Rotation paths and how fast each direction turns (deg/step):
Each turn is a multiple of 5 degrees from 10 to 175, or 0.
Each row of a path follows its step; steps can be skipped.
path 1
step 6: [-18 -10   1 -12  29   6 -62  21  17 -16  44  18 -15  -3 -47  -5  14  28
 -18  11 -32 -29 -15  -6 -20 -24 -12 -20   6   0   2   7 -56 -48  -9 -27
  20  19  -5]
step 8: [-22 -20  13  -9  42   8 -43  35  37  20  -5  17  27  22 -50  28 -33 -12
  -1  40   7  14  -5 -27   8   3  10 -26  11 -21  -2  31 -33 -22  -1  -7
 -44 -19 -24]
step 10: [ 16 -13  42  41  10 -29 -19 -11  -3  10  27  -6  26   6 -40   1 -10 -25
 -19  43  -8  52  38 -11 -22  11   8  13  22 -15  14   9 -62  -3  29  30
  -1  -1  -7]
step 13: [ -7  -9 -35 -12 -26 -35 -11  27  -6 -19 -40 -26  23  37 -46 -12  31  23
  -9 -17 -18 -19  -4  -4 -18 -10  -6  34 -46   7  12  28   3 -16  48 -22
  40 -11  18]
step 14: [  6  -9 -53 -11   5 -10 -51  -9  10 -14   7  29  37 -14 -25   5 -38  35
 -12  24  19  14  35   7 -47  29 -25  25  13   8 -26  11  30  39  18  11
 -13 -18  18]
step 15: [-11   7 -35 -34  -7 -44 -34  45 -47 -12 -14  -5  12  13 -38  22  38   1
  16  16  29   8 -31   3  -1 -10 -60 -17   3  34   0  21 -20  -5 -10 -26
   3   3 -11]
step 16: [ 21 -14  -6 -13 -13   4  -1  -3 -18  13  27  -4  26 -28 -27  19   6 -25
  16 -12 -18  36  13 -40 -61  37  -7   3  10  57 -26 -18  11  37  -7 -23
 -37 -16  31]
step 17: [-16   4  25 -12  18  -5   1  63 -17  17  -7  30 -15   3 -26  28  17 -47
  -6  19 -25   6 -15  27 -20   5 -39 -25 -16  23  19  13 -33   9  17   2
  21 -67  -2]
step 19: [ -1   1  15  42   7 -19   8  39  21 -28 -26  -6  30 -19 -35   9  -2 -18
  -2  13 -13 -14 -14  10  19 -25 -28  -5  -7 -27  -1 -40 -77  38  18 -17
  10 -32  12]
step 20: [ -4   7 -20  18 -47  -6  -9  31  55 -11 -14  14  47 -19  25 -13   0 -37
  -5 -13  21 -37   8 -32 -55  11  -1  -8  -1 -19 -14 -29  21 -37   5 -22
  15  -9  22]
step 22: [ 11 -31  13 -10 -40 -42  20 -10  32 -10  -9 -18 -11  -7  -4  15  17   1
  14 -14  36   6   2 -45 -51  -2 -30   0 -50 -14 -47  30   0 -49  -4 -21
   0   1  -5]
[ -1  13  -6  -1  -6  -7   6  -1  -3  -9   8   7  11  -1   4  10 -11  -3
  -5  11 -10  12  -1  -9   8  -6  -8   7  -6  -3   2   5  12  -8  -5 -15
  -9   0 -11]
55
[ -2   7 -10  -4  -2  13  12 -15   3   6  14   0  10   2   3   0  -1   9
  -4   3   6  -1   2  -7  -1   1  -7  -2  -7   0  10  -7  -3  13   0  11
 -10  -4  20]
160
[ -4 -11   5   3  -6   6   5  -7   6   3   0   8   5  -7  -1  -6 -10   7
  -8   0   2   7  10  -9  -9   1   4   6  21  12 -18  -5   4 -13  -2   4
  -6  -1   1]
170
[  0  -3  -3  -1  -8   2  -6   4  -8   0   6  13   1   1  -3 -12 -10 -13
  -2  -3 -21  -2  -1  -1  -3  10   8   3 -11   7  11  -7  -1 -11   3   6
  12   6  12]
100
[ -3  -1   3   1  -4 -16   7 -15  -1   1   2   6  -7   0  -3   1   2  -9
   2   0   8 -14  -4  -9  -7  21   4   4   7 -11   2   5  15   6  -4 -11
   3   1   6]
170
[ -9   4  -4 -13   6   0  -5  -5  -6  -2  -3   3 -15   9 -14  14  -6  -3
  14   2   3   5   3   5  -8   4   3  -5  -8  11  -5  -4  -1  -7 -10   1
 -18   3   4]
45
